A single turn carries every row of the set below to another of its rows. Some are shown first; where does it send the rows asked next?
z_153: [ 23.3 -20.7  -8.9  35.3   4.1  13.1   3.5   7.5 -16.2  -1.4  17.1 -33.5
 -11.2  20.4 -21.1   8.3  -6.4 -22.5 -17.9  -0.3  36.8  25.4 -24.8   4.4
  17.3  34.0   0.1 -26.0  -1.3  -7.9   4.1   5.7  24.0 -12.5  -0.7  -9.6
 -18.1  -4.5   5.1  18.8  -1.3  -1.7  -4.8   0.1 -11.2  -3.1]
z_83: [-26.9  -0.4   8.0  19.2  12.1 -28.9   2.6   7.3 -16.5  13.6 -12.4   2.9
  -1.9  19.4  11.7  16.0   0.1 -14.8   8.5  29.3  14.5 -19.2 -32.1   9.1
   5.8  21.1  18.9 -19.5  16.6  -3.3  20.3   4.1  43.7  14.1  -1.1  -9.2
 -15.5  -4.8  21.4  -7.3   3.6 -18.5 -34.3 -22.3  -7.6  36.3]
z_17: [ 27.2 -36.2  16.8  30.0  10.8  26.3  20.0   4.5  -0.1   9.3   6.8 -20.2
  -7.8  -4.5   3.9   9.7  -3.6 -16.5 -11.4 -14.1  21.8  21.4 -30.2   9.7
  23.7  60.9   8.5  -8.3  21.7  -3.1  -4.7  12.4   3.7 -22.2  15.3  -8.8
 -11.8  -7.0  18.7  38.6   5.9  -2.6 -23.4  -3.3  -5.4   9.0]
z_656: [ 22.0  -0.3  -6.5  -0.7  17.0  21.0  -9.4  14.6  38.7  18.1  31.6 -23.1
   2.2  -0.3  45.9  10.9  -0.4  18.5   4.8 -34.3  23.5   1.7 -10.5  -1.3
   8.2   2.2   5.5   5.2  -8.0  16.6   9.3  40.0  -2.2 -27.7   0.0 -10.9
 -21.9 -25.3   3.0  -1.1  -5.9  -3.5 -48.2  -9.1  -3.1   5.9]
z_516: [-31.1  12.9  -6.0  20.4  -3.0 -23.4  16.3  14.9   3.7  38.8 -12.3   9.4
  -8.0   8.1  15.6  -0.6   3.8 -17.1   4.9  18.5  -4.0 -19.8 -39.5  16.0
  -7.9  23.3   1.0 -29.5  -3.4  -5.7  -9.4   5.2  19.4  18.5   6.7   4.0
 -11.4   3.0  15.8   0.4  16.7  -2.6 -33.0 -28.2   9.5  40.0]
z_910: [-23.0   0.3  10.0  21.6  -0.2 -24.3  20.9  12.0  -6.6  26.8 -18.9  10.8
   6.7   0.1  22.5   5.9  -5.4  -9.7  12.3  14.2  13.7 -20.5 -50.2  10.9
   2.9  31.2  23.0 -18.9  15.6  -5.9   2.6   3.8  34.9  13.7   8.7  -2.0
 -10.0   0.3  21.3   0.5  10.5  -1.2 -31.7 -29.2   4.2  46.3]
z_358: [-30.2   4.5  -6.2  -8.7   6.4 -19.2  -2.2 -11.2  14.3   8.7 -12.6  12.0
 -17.6  18.8   2.6  27.6   6.2  -0.3  -4.6  41.1   5.1 -19.9 -24.5  -6.8
  18.4  12.9  35.4   0.9  21.9  -4.9  21.0 -31.0  -1.5 -16.1  -9.1 -20.8
   0.0  -7.5  -7.3  -5.2  31.2 -16.6 -23.5  -2.2  -4.4  21.2]
z_190: [ -9.5 -25.0 -31.1   0.3  -0.7  -0.2 -60.3   4.7   3.4  18.1   1.0 -35.4
 -11.2   3.6   0.4  33.5 -20.2   9.2   9.9 -18.0  29.7  23.2 -26.5 -10.9
   3.5  11.3   9.8  28.0 -10.2  22.3  25.2   1.7  -3.5 -32.0   2.0 -30.0
  24.7  -5.8  -4.9   7.6   9.5   0.6 -17.8  13.8   1.4  13.5]
z_733: [-16.1 -20.3 -24.3   6.3 -23.4   7.9 -44.3   9.8  25.3  20.2   3.1 -20.0
 -14.3   0.3   3.8  30.7 -19.4  16.9   2.5 -25.2  26.7  17.3 -12.8  -7.6
  -9.6  20.5 -10.3  29.5 -18.9  21.2  -5.1  12.9  -6.9 -28.6   4.4 -25.7
  23.1  -7.7 -14.5  20.6  16.0  -0.7 -23.8  19.0  17.4  14.8]
z_147: [ 21.8 -18.5  -0.4  11.0   5.6  27.1  10.7  -2.0   7.0  -5.2  -5.8 -18.6
 -20.6  20.0   3.3  -2.5  -8.4 -10.8 -27.1   6.2  13.3  27.2 -32.5  27.8
  41.3  41.4   9.2 -16.0  22.3 -10.3  -1.1   9.5   0.6 -19.0  18.6 -28.7
 -11.0 -21.0   1.1   9.8   4.0   3.9 -14.8   4.4 -11.4 -13.6]
z_820: [ -4.8 -29.0 -18.2  10.4 -12.9   3.8 -44.6   1.0  12.1  16.7 -11.4 -27.6
   2.9  -6.9   9.8  27.1 -26.7  21.6  11.1 -24.0  27.8  16.2 -31.7  -1.2
   1.3  22.4  17.1  44.3  -1.3  16.5  19.1   5.7  -4.7 -32.0   4.4 -30.3
  32.3  -7.3  -0.5  24.6   8.8  11.9 -19.5   7.0  10.0  23.3]
z_886: [ 21.4   3.9 -22.3   5.3   3.6  17.7  -5.4  19.3  34.4  17.2  42.3 -32.4
   2.6   2.1  38.6   5.2 -10.1  12.3   3.3 -27.8  28.8   1.5 -22.4  -6.7
   1.4 -11.9  -1.0  -3.3 -26.2  11.5   3.6  34.7   2.6 -28.8  -9.7  -2.9
 -19.4 -25.0  -3.0   1.4  -4.1   7.6 -37.8 -20.2  -4.4   7.0]
z_590: [ 27.7   4.0 -12.1  13.2  10.0  11.7 -13.9  10.1  17.7  20.6  27.9 -32.4
  12.2   5.1  36.5   2.8  -9.9  27.7   5.2 -27.8  24.2   4.5 -19.2   0.6
   3.3  -8.7  11.7  13.2 -17.7  13.0  21.6  40.0  11.6 -27.7  -4.6 -10.1
 -21.3 -21.5  12.7   1.4 -21.3   6.7 -33.7 -19.3 -10.9   4.5]
z_552: [-27.3  10.6   1.4   0.3  18.7 -24.8   0.3  10.4   2.4   5.4 -22.7  13.1
 -13.9  18.7  18.0   4.7  14.4 -13.1  -5.3  27.3   8.8 -18.7 -28.0   7.7
   7.7  14.9  11.9 -34.6  21.1  -6.4   5.5   5.2  28.1   9.0   7.5 -13.5
 -12.5  -6.4  15.2 -25.1  17.1 -16.6 -35.7 -13.6   2.6  26.0]
z_389: [-34.0  13.1   1.1  -3.2   1.7 -12.5  -5.7  -1.6  21.5   6.9 -15.0  26.1
 -26.7  12.3  -2.3  17.6  17.9  19.9   0.9  16.8   9.8 -17.7   2.4  -9.4
  -0.7  26.9   8.3  10.2  20.8   5.1   4.1  -9.8  -0.8  -6.6 -10.8   5.9
   3.6  10.8   6.4   1.7  23.1 -24.9  -5.4 -13.8  33.4  21.1]
z_28: [ 24.2  -2.8 -11.1   4.3  -2.3  19.6   0.6   9.8  33.3  15.8  28.4 -27.1
   6.1  -5.1  51.4  -1.1 -18.8  23.6   6.5 -23.0  21.3   1.2 -30.6   2.6
  12.4  -4.0  14.2   9.6 -13.0  11.0   4.8  32.8   5.2 -36.0  -3.0 -12.4
 -14.7 -30.5   6.9   4.8  -7.8  15.7 -37.8 -23.6 -14.0  10.5]
z_550: [ 22.3   3.5 -21.9  -6.1  16.9  14.7 -13.4  11.5  27.7  19.6  28.3 -34.3
   5.6   8.3  47.3   7.9  -9.2  14.7   3.0 -25.7  25.8   5.0 -27.1   0.7
  15.5  -9.3  20.4  -2.6 -13.9  16.5  25.5  29.0  -3.5 -27.4   0.1 -14.9
 -21.4 -28.8   0.1 -13.8  -9.1   6.4 -37.2 -12.6 -14.5  -0.3]
z_849: [ 27.8  -4.1  -2.1  30.1   9.9  22.6   0.8   4.7   4.2   8.5   4.7 -18.8
 -10.9  20.7 -17.0   0.8  13.5  -6.0 -21.0 -16.8  14.8  26.6  -5.4  23.0
  16.5  54.6  -7.7  -7.6   7.7  -8.6   3.8  25.1   1.2   0.5  13.8  -5.0
 -10.1   4.9  11.6  19.2  -6.9  -4.9 -12.7   3.0  15.0 -12.7]
z_770: [ 22.7 -11.5 -22.9  16.5   9.5  23.5  11.7  14.4   4.3  23.5  15.5 -32.4
 -13.7  12.2  -3.1  -1.7  -6.7 -35.7 -17.0 -10.3  18.5  25.9 -42.5  21.7
  25.6  46.8   3.4 -32.2   1.0  -7.2   1.5  -0.7 -16.4  -1.8  15.2  -1.9
  -9.5  -6.9  -3.6  16.5  14.7   9.7  -9.9  -4.9   2.8  -5.3]
z_319: [-33.3  -7.1   9.7  18.9 -16.6 -15.6  20.4  -6.1   5.3  46.7 -23.3  19.3
  -6.3 -10.4  11.2  17.7  -2.3  16.2  11.0   5.8  -1.0 -17.6 -41.3 -14.9
   4.3  31.7  38.4   3.7  12.0   8.4   1.6 -24.4   1.1 -16.3   3.1   1.6
  -2.8   7.5   7.3  22.3  24.7  -6.6 -14.7 -14.0   1.8  31.4]
z_386: [-10.7 -20.1 -36.6   7.9 -29.7   4.4 -37.9   5.4  18.7  24.6   0.2 -32.4
  -4.1  -3.0   7.7  21.3 -32.6   9.1   6.4 -16.4  20.2  17.0 -38.0   0.0
  -1.6  13.3   5.9  28.3 -20.7  12.7   1.3  -2.4 -15.3 -29.3   3.1 -29.7
  29.3  -9.7 -16.8  23.1  21.9  19.4 -21.0   7.3   8.0  19.6]
z_212: [-35.5  14.9   3.5   6.7   4.8 -16.8   6.5  14.8  13.9  18.4 -15.4  20.0
 -21.7  17.3  20.3   4.0  11.5  -8.5   0.9  19.8   2.0 -20.7 -17.0  14.5
  -0.9  28.7  -4.1 -24.9  13.3  -0.7 -10.5  15.7  25.9  19.1   9.2   0.9
 -10.3  -2.6  19.5 -13.1  13.6 -17.4 -30.2 -17.9  22.0  30.7]
z_659: [-41.8   9.0 -24.1   5.8 -14.5 -16.0   0.1   0.7   9.7  44.5  -2.4  11.0
 -31.3   6.5   0.3   8.2  -0.7   0.7   9.7  23.3  -8.2 -10.9 -26.8  -3.8
   2.8  19.4  10.6 -10.6  -7.3   9.5  -4.0 -25.2 -13.7  -2.0  -8.0  16.6
   0.9   7.0   1.1   8.4  29.7  -9.0   2.7 -21.8  14.8  22.5]
z_164: [-16.4 -26.7 -25.6 -12.8  -6.3   9.0 -49.8   6.0  24.2  14.1  -9.0 -23.0
 -17.5  -1.3  13.9  29.1 -17.5  13.4  -1.2 -22.4  23.9  19.6 -25.9 -10.3
   8.6  18.1   6.1  23.1  -5.0  26.3   4.7   4.6 -15.6 -39.2  13.8 -35.2
  23.2 -12.4 -13.3   5.9  22.4  -0.7 -25.2  25.8   6.5  12.4]
z_708: [-33.6  -5.6  -3.2  25.1  -8.7 -28.7   3.4 -11.2  -8.6  31.9  -3.2   9.0
  -2.9  21.6 -12.4  37.3  -5.4   3.9  14.5  19.2  26.3 -14.1 -20.7 -16.1
   3.3  23.0  35.6   4.9   8.5   2.3  28.2 -21.6  22.3  -0.9 -17.8  -2.2
 -14.6   3.2  -4.8  11.5  10.8 -24.0  -8.2  -9.9  -0.8  25.9]

z_590 moves to z_886
z_820 moves to z_733
z_708 moves to z_659
Where do these go?
z_516 moves to z_552
z_153 moves to z_770

